Each row has a name. Each question is about the rows just above it.

Columns, left to right: J Z X F T L
[-62.0  70.5 -71.3  54.8  66.6 -67.7] = Q_519
[-49.8  60.5  31.7  -7.1 -56.3  64.8] = Q_391
[ 69.8 -84.4 -70.6  47.3  60.0 -52.8] = Q_245
Does one of the named rows hold [ 64.8 -56.3] side by side, in this order? => no
Which column holds [54.8 -7.1] top down? => F
Does one of the named rows hold [-84.3 -70.6] side by side, in this order? => no
Among the named rows, does one hold [ 60.4  31.7  -7.1 -56.3] next to each other, in this order? => no
[-67.7  64.8] is in which column, read top down? => L

Columns, left to right: E C W Q V P
[-37.9 -15.0  24.4 -66.1   4.8 -33.0] = Q_158
[-76.2  27.8 -76.1  -7.1   0.3   1.9] = Q_245
[ 65.5 -48.9   2.6  22.0  29.8  51.7] = Q_782
Is [22.0 29.8] printed in one of the named rows, side by side and in this order? => yes
Among the named rows, does one hold [ 0.3 -7.1] next to each other, in this order? => no
Which column holds [-37.9 -76.2] top down? => E
Among the named rows, does one hold [-15.0  24.4 -66.1   4.8 -33.0] next to each other, in this order? => yes
[ 0.3 29.8] is in which column, read top down? => V

Columns, left to right: S M N G R K U Y
[ -1.0  28.0 -37.9   2.5 -15.7   8.2  13.1 -17.2] = Q_519
[ -0.1  50.4 -22.3  18.3  31.1 -69.8  -6.4  12.6] = Q_245
[ -4.0  48.2 -23.2 -17.9  12.0 -72.0 -30.5  12.7] = Q_141
Which column holds this, read top down? [ 2.5 18.3] => G
Which column holds [12.6 12.7] top down? => Y
Among the named rows, does one hold [-72.0  12.0 -17.9] next to each other, in this order? => no
Is [-69.8  -6.4] printed in one of the named rows, side by side and in this order? => yes

Columns, left to right: A D H B
[21.0 76.1 71.4 60.0]  Q_519
[-55.4 -57.8 -59.0 -58.9]  Q_356
[26.4 26.8 27.4 27.5]  Q_123
[-0.5 45.6 41.2 31.3]  Q_141
[-33.5   5.1   0.5  -7.7]  Q_722
Among the named rows, does one hold [76.1 71.4 60.0] next to each other, in this order? => yes
Which column holds this, read top down? [ 76.1 -57.8  26.8  45.6] => D
Is [27.4 26.8] printed in one of the named rows, side by side and in this order? => no
[41.2  0.5] is in which column, read top down? => H
Which column holds [ 26.4  -0.5 -33.5] top down? => A

Columns, left to right: maki giz gozu dol
[-55.1  12.9  12.4 -23.4] -> Q_365
[-63.3  66.8  66.9 -24.7] -> Q_519
[51.5 37.8 38.1 12.5] -> Q_123
[-24.7  12.5] is in which column, read top down? => dol
Among the named rows, does one hold [-63.3  66.8  66.9 -24.7] next to each other, in this order? => yes
Among the named rows, does one hold [51.5 37.8 38.1 12.5] next to each other, in this order? => yes
Does one of the named rows hold [ 66.8  66.9 -24.7] side by side, in this order? => yes
Which column holds this, read top down? [12.4 66.9] => gozu
Is [66.8 66.9] printed in one of the named rows, side by side and in this order? => yes

Columns, left to right: Fik vum Mumug Tenu doti vogam Tid dile tufu Dituz
[-15.4  -1.5  21.8 -16.2 -25.9  23.7  57.6   3.3  -7.6 -18.3] : Q_722
[-46.4   8.9  57.8  10.6  28.6 -11.2 -27.9 -14.0  15.9  15.9] : Q_157
[-36.6  48.8  50.5  16.1  57.1  27.2  80.8 -21.1  55.9 -25.0] : Q_158
[ 36.2   8.9  57.8  10.6  28.6 -11.2 -27.9 -14.0  15.9  15.9] : Q_365
[  9.9  16.7 -11.5   9.5  23.3   4.7  17.5  -4.5  19.6  -8.0] : Q_782
Does one of the named rows hold [-4.6 19.6 -8.0] side by side, in this order? => no
Is [-11.2 -27.9] printed in one of the named rows, side by side and in this order? => yes
Is [-27.9 -11.2] printed in one of the named rows, side by side and in this order? => no
Is [-21.1  80.8] printed in one of the named rows, side by side and in this order? => no
Among the named rows, does one hold [-46.4   8.9  57.8] next to each other, in this order? => yes

Columns, left to right: Dener dof Tiba Keti risag buzo Zogeb Didal Gep dibi
[-48.4 -15.1   2.4 -41.3 -28.7  39.7  21.9  -8.3 -10.2  -9.4] -> Q_158
[-48.4 -15.1  41.3 -41.3 -28.7  39.7  21.9  -8.3 -10.2  -9.4] -> Q_89
[-48.4 -15.1  41.3 -41.3 -28.7 -58.0  21.9  -8.3 -10.2  -9.4] -> Q_365
Which row holds [-48.4 -15.1   2.4 -41.3 -28.7  39.7  21.9  -8.3 -10.2  -9.4]? => Q_158
Is [-58.0 -28.7 -41.3  41.3] printed in one of the named rows, side by side and in this order? => no

Columns, left to right: teg buro gusol nurok
[ 20.0 -18.4 -42.7  39.8] = Q_365
[  7.3  -5.4 -31.2  28.1] = Q_519
[-21.1  -8.6 -91.3 -39.8] = Q_141
[ 13.1  -5.0   0.8 -41.7] = Q_391
[  4.0   2.5 -16.1   1.3] = Q_89
[ -1.4   7.7 -47.8 -20.3] = Q_782
[ -5.1 -20.9  85.7   8.1] = Q_157
[ -4.8  -3.0 -28.0   1.4] = Q_123
[ -5.2   3.6  -4.1 -23.7] = Q_722
[-10.3 -12.2  26.5 -14.0] = Q_356
Among the named rows, does one hold [ 13.1  -5.0   0.8 -41.8] next to each other, in this order? => no
Does one of the named rows hold [ -4.8  -3.0 -28.0   1.4] side by side, in this order? => yes
Which column holds this, read top down? [ -8.6  -5.0   2.5   7.7 -20.9  -3.0   3.6] => buro

Columns, left to right: fivu lovaz ludav tomun Koreb Gezi Bevo Dor
[ -2.8  19.7 -22.2   8.6  27.1 -23.8 -11.3  24.0] -> Q_245
[-67.9  17.2 -63.8 -17.8 -29.4 -42.7  67.0 -71.4] -> Q_141
[-20.5  28.3 -46.2 -41.4  -2.4 -36.9  49.0 -55.9] -> Q_157
[-64.4  58.5 -79.9 -31.9 -45.7 -30.5  37.4 -73.4] -> Q_722
Is [ 19.7 -22.2] printed in one of the named rows, side by side and in this order? => yes
Which column holds [28.3 58.5] top down? => lovaz
Which column holds [-67.9 -20.5 -64.4] top down? => fivu
Which column holds this, read top down? [-11.3  67.0] => Bevo

Columns, left to right: Kabo Vage Nutu lapi sov Kag rupim zenid Dibim Gezad
[ 43.9  46.2 -38.2  31.9 -27.6  42.8  38.4 -14.1 -44.4  32.0] = Q_89
[ 46.2  67.1 -32.1  44.5 -24.5  44.3  46.8 -18.8 -58.9  46.0] = Q_782
[-49.3 -53.8  41.3 -34.6  32.1 -49.0 -42.7  13.5  49.2 -34.5] = Q_158
[ 36.3  50.5 -26.9  55.0  -2.4  21.1  51.2 -35.3 -62.8  49.5] = Q_123
[-30.9 -30.6  23.0  -2.2  34.2 -42.1 -14.1 -10.0  12.5  -1.6] = Q_245
[ 42.4  47.9 -32.6  18.7 -36.3  50.2  28.4  -0.8 -32.2  19.5] = Q_365
[ 48.5  61.3 -38.4  56.7 -14.0  35.3  58.0 -31.5 -69.4  54.3] = Q_157
[-32.8 -38.7  28.9 -44.8   4.6 -19.5 -42.6  31.2  52.2 -40.9] = Q_391
[-44.7 -56.2  37.1 -54.3  12.0 -31.1 -55.4  29.8  66.6 -54.7] = Q_141
[ 33.8  49.0 -28.3  42.8 -11.1  24.7  43.0 -20.5 -54.5  49.7] = Q_356
[-42.7  51.2 -14.1] is in which column, read top down? => rupim
Does one of the named rows hold [ 32.0 -44.4 -14.1  38.4  42.8] side by side, in this order? => no

Columns, left to right: fiv mivu vubon dopi kula Nepur panu guno kefi
[ 24.4  58.0  12.0   3.2  46.5 -67.0  57.5  35.8 -35.4] = Q_519
[ 52.7  60.2  43.7  42.3 -57.4  58.4  24.1 -57.5  56.5] = Q_89
[ 60.3 -52.0  61.5  29.0  53.7  15.9 -55.5 -65.0  60.3] = Q_722
[  1.9 -52.5 -58.1  64.4 -50.1 -64.7 -22.7  60.2 -56.0] = Q_391
[ 63.9 -62.4 -62.4 -67.1  66.9  -4.5  64.4 -33.5  12.7] = Q_123
Which column holds [ 15.9 -64.7  -4.5] top down? => Nepur
Which column holds this, read top down? [ 64.4 -67.1] => dopi
Is [ 60.3 -65.0 -55.5  15.9] printed in one of the named rows, side by side and in this order? => no
Does one of the named rows hold [24.4 58.0 12.0  3.2 46.5] side by side, in this order? => yes
Does one of the named rows hold [ 60.2 -22.7 -64.7] side by side, in this order? => no
Is [ 64.4 -33.5] printed in one of the named rows, side by side and in this order? => yes
Which column holds this, read top down? [29.0 64.4] => dopi

Columns, left to right: fulu Nur sines Nis Kig
[-64.3  64.4 -62.7 -73.2  71.9]  Q_722
[ 60.6  48.2  68.5  67.6 -22.6]  Q_158
[ 60.6  48.2 -43.9  67.6 -22.6]  Q_141
Among the named rows, does one hold [-73.2 -62.7  64.4 -64.3] next to each other, in this order? => no
Is [ 67.6 -22.7] printed in one of the named rows, side by side and in this order? => no
Among the named rows, does one hold [60.6 48.2] next to each other, in this order? => yes
Which column holds this, read top down? [ 71.9 -22.6] => Kig

Columns, left to right: Tunol fol tiref dadak fofi Dif
[ 35.9 -36.8 -15.5  55.9 -33.4 -32.6] = Q_245
[ 28.5 -45.4 -14.0  34.9 -46.9 -47.7] = Q_782
[ 13.7 -44.6   8.0  24.9 -49.1 -66.7] = Q_141
[ 28.5 -45.4 -14.0  34.9 -46.9 -52.8] = Q_158
[ 35.9 -36.0 -14.0  58.1 -32.9 -31.3] = Q_519
[ -1.1 -34.5  40.9  21.6 -41.0 -74.3] = Q_89
[ 34.8 -41.5 -18.7  46.0 -40.4 -41.4] = Q_391
[ 15.8 -45.4   3.3  26.0 -49.1 -65.5] = Q_356
[ -1.1 -34.5  40.9  29.4 -49.1 -60.4] = Q_722
Does one of the named rows hold [  8.0 -44.6] side by side, in this order? => no
Does one of the named rows hold [ -1.0 -34.5  40.9] side by side, in this order? => no
Which column holds this, read top down? [34.9 58.1 21.6 46.0 26.0] => dadak
Which column holds this, read top down? [-36.8 -45.4 -44.6 -45.4 -36.0 -34.5 -41.5 -45.4] => fol
Which column holds [35.9 28.5 13.7 28.5 35.9 -1.1 34.8 15.8] top down? => Tunol
Which column holds [  8.0 -14.0] top down? => tiref
Which column holds [28.5 13.7 28.5 35.9 -1.1 34.8 15.8 -1.1] top down? => Tunol

Columns, left to right: sivi kifev Namif faf gezab Fitus Datu vazok libi
[ 38.3 -25.2 -54.1 -39.1  19.2  27.1  45.1  25.5  18.5] : Q_356
[ 11.4  -0.5 -54.4 -70.1  31.3   6.3  30.9 -19.0  15.0] : Q_722
[-85.4  40.6  -7.4  24.4  18.5  -1.4   5.1  11.8 -23.6] : Q_782
Which column holds this, read top down? [18.5 15.0] => libi

Columns, left to right: kozud pemu gavu ker Tun gol bepo Lonol mazo bunil
[ 17.7  21.9  43.6  23.8  -0.7  36.6 -23.4 -78.4 -90.0   3.9] -> Q_722
[ 17.7  21.9  28.8  23.8  -0.7  36.6 -34.8 -78.4 -90.0   3.9] -> Q_157
[ 17.7  21.9  43.6  23.8  -0.7  36.6 -34.8 -78.4 -90.0   3.9] -> Q_356
Is [ 36.6 -34.8 -78.4] printed in one of the named rows, side by side and in this order? => yes
Where do [ 17.7  21.9  28.8  23.8  -0.7  36.6 -34.8 -78.4 -90.0   3.9] appear? => Q_157
Does one of the named rows hold [23.8 43.6 21.9 17.7] side by side, in this order? => no
Which row holds [ 17.7  21.9  43.6  23.8  -0.7  36.6 -23.4 -78.4 -90.0   3.9]? => Q_722
Among the named rows, does one hold [-90.0   3.9] next to each other, in this order? => yes
Whose row is [ 17.7  21.9  43.6  23.8  -0.7  36.6 -34.8 -78.4 -90.0   3.9]? => Q_356
Among the named rows, does one hold [-90.0   3.9] next to each other, in this order? => yes

Columns, left to right: Bab Timu zuk pas Bazem pur
[-74.6 -14.2 -71.1  79.0 -63.7  74.3] : Q_245
[-77.1  72.5  75.8 -72.4  53.5  31.6] : Q_356
[-44.5  78.4 -73.8  15.0 -17.3 -75.3] : Q_782
[ 64.0  79.4  27.1 -72.2 -76.1 -72.4] : Q_722
[-74.6 -75.9 -71.8  76.5  68.8 -18.7] : Q_141
[-77.1  72.5  75.8  77.7  53.5  31.6] : Q_158
[-77.7 -76.9  68.4  39.8  69.6  77.1] : Q_519
[ 69.8 -77.4  78.6 -76.7  12.4 -77.0] : Q_89
[-65.5  67.7 -71.8 -24.6  70.4  74.3] : Q_157
[-71.8  75.8] is in which column, read top down? => zuk
Which column holds [-18.7  31.6] top down? => pur
Which column holds [68.4 78.6] top down? => zuk
Does one of the named rows hold [ 31.6  53.5 -72.4  75.8  72.5] side by side, in this order? => no

Columns, left to right: susob Gusof Guv Gezuf Lobor bidon selal Bege Zapat kanif
[  6.1  80.0  13.6  78.3 -60.2  45.6  -8.6  42.4  30.5  -7.4] = Q_157
[ 18.0  66.9  21.3  61.6 -50.1  28.4 -16.1  25.3  30.3 -21.1] = Q_123
[ 16.7  67.8  29.6  77.7 -53.4  38.8 -21.4  15.9  30.9 -22.4] = Q_356
[  9.1  70.4  32.8  86.1 -70.8  42.4 -11.5  15.7  26.5  -5.5] = Q_519
Among the named rows, does one hold [13.6 78.3] next to each other, in this order? => yes
Which column holds this, read top down? [38.8 42.4] => bidon
Which column holds [28.4 38.8] top down? => bidon

Columns, left to right: Pena fise penom neneb dovi Zunog zus tebob suvu
[-58.5 -52.5  -7.4  16.2  78.0  68.6  51.7  36.7 -23.4] = Q_123
[ -2.7 -41.6 -22.8  22.9   8.8 -21.7   3.4  -9.0  11.0] = Q_722
[  1.2  15.2  59.9 -14.7 -22.3 -11.1 -73.4  28.8 -76.5] = Q_158
Does one of the named rows hold [78.0 68.6 51.6 36.7] side by side, in this order? => no
Is [-21.7   8.8] printed in one of the named rows, side by side and in this order? => no
Among the named rows, does one hold [ 16.2  -7.4 -52.5 -58.5] next to each other, in this order? => no
Is [-58.5 -52.5  -7.3  16.2] printed in one of the named rows, side by side and in this order? => no

Columns, left to right: maruv fimu Tinip Zure
[-25.6  43.7  30.7 -27.3] = Q_356
[ 11.5  43.7  30.7 -27.3] = Q_365
[-25.6  43.7  57.8 -27.3] = Q_158
Is [-25.6  43.8  57.8] printed in one of the named rows, side by side and in this order? => no
Is [43.6 30.7] printed in one of the named rows, side by side and in this order? => no
Does one of the named rows hold [-25.6  43.7  30.7 -27.3] side by side, in this order? => yes
Is [-27.3  30.7  43.7  11.5] printed in one of the named rows, side by side and in this order? => no
Whose row is [-25.6  43.7  57.8 -27.3]? => Q_158
Is [30.7 43.7] printed in one of the named rows, side by side and in this order? => no
[-25.6  43.7  30.7 -27.3] is in which row? => Q_356

Columns, left to right: kip Nobi fede Dedu
[ 26.1  65.3  32.6 -56.0] -> Q_782
[-62.8  65.3  32.6 -56.0] -> Q_141
[-63.5  50.4 -45.6  37.9] -> Q_519
[39.4 -5.6 53.7 63.2] -> Q_356
[ 64.6  -9.8  35.6 -17.5] -> Q_123
Which column holds [-45.6  53.7  35.6] top down? => fede
Which column holds [-56.0  37.9  63.2] top down? => Dedu

Columns, left to right: Gobad momas Manu depe Nid Tud buvi
[ -6.0   1.1  56.6 -84.0   8.0  -5.8 -34.8] : Q_365
[  3.1 -28.3  39.3 -54.6   5.3  46.2 -32.0] : Q_519
[ 56.2  16.6   4.9  68.8  -0.4  40.7 -38.2] : Q_722
[-38.7  12.3 -20.2  42.5  -2.1 -52.4 -48.9] : Q_141
[ 56.2  16.6   4.9  68.8  -0.4  40.7 -37.5] : Q_123
[12.7 11.2 11.4 45.3 13.2 54.6 26.2] : Q_158
[8.0 5.3] is in which column, read top down? => Nid
Among the named rows, does one hold [56.2 16.6  4.9 68.8] next to each other, in this order? => yes
Among the named rows, does one hold [68.8 -0.4] next to each other, in this order? => yes
Which column holds this, read top down? [-28.3  16.6  12.3] => momas
[-38.2 -48.9 -37.5  26.2] is in which column, read top down? => buvi

Columns, left to right: rufa laba gilen kalu viga nipi sot bor Nepi
[ 45.1  59.1  26.0  43.5 -61.4 -47.7  50.5 -54.6  -8.8] -> Q_245
[ 41.3   3.6  38.3  28.0 -11.9  54.7  14.7  11.0  24.0] -> Q_158
[-11.2  37.6  52.4 -54.1  10.8 -26.8 -64.5 -53.2 -62.0] -> Q_141
[-40.1  47.4  62.2  51.8  34.1  54.2   2.8 -14.0 -56.6] -> Q_356
[ 46.0  23.1 -43.2 -12.4 -15.4 -29.8 -51.8 -11.9 -20.6] -> Q_365
[ 27.6 -35.0  -1.2 -36.7 -52.1 -33.7 -28.8  33.3  42.6] -> Q_519
[-40.1  47.4  62.2  51.8  34.1  54.2  -1.9 -14.0 -56.6] -> Q_782
[  2.2  12.0 -20.5 -13.5 -48.3   3.7 -40.5  38.5  36.6] -> Q_123
[ 28.8  12.9  50.3 -40.7  -6.8  28.1   0.3  46.3 -10.4] -> Q_391
Which column holds [ 34.1 -48.3] top down? => viga
Which column holds this, read top down? [ 24.0 -62.0 -56.6 -20.6  42.6 -56.6  36.6 -10.4] => Nepi
Does one of the named rows hold [54.2  2.8] side by side, in this order? => yes
Is [-20.6 -11.9 -51.8 -29.8 -15.4] printed in one of the named rows, side by side and in this order? => no
Is [-6.8 28.1  0.3 46.3] printed in one of the named rows, side by side and in this order? => yes
Which column holds this, read top down? [ 43.5  28.0 -54.1  51.8 -12.4 -36.7  51.8] => kalu
Among the named rows, does one hold [ 0.3 46.4] next to each other, in this order? => no

Columns, left to right: vonu Pog zor Gesus
[ 22.7 -32.2 -33.1 -61.4] = Q_89
[ 38.5  11.4  26.2 -18.2] = Q_158
[  1.3  10.8  -5.1 -14.7] = Q_365
[ 44.7 -77.4  -9.5   7.0] = Q_391
[ 28.0  -1.7 -83.1 -48.4] = Q_157
[  4.4 -17.2 -28.0 -38.7] = Q_356
[ 69.8  19.6 -31.7 -31.4] = Q_722
[16.7 81.4 28.0 -8.2] = Q_141
Which column holds [-18.2 -14.7   7.0] top down? => Gesus
Which column holds this, read top down? [22.7 38.5  1.3 44.7 28.0  4.4 69.8] => vonu
Is [-77.4  -9.5   7.0] printed in one of the named rows, side by side and in this order? => yes
Among the named rows, does one hold [38.5 11.4 26.2] next to each other, in this order? => yes

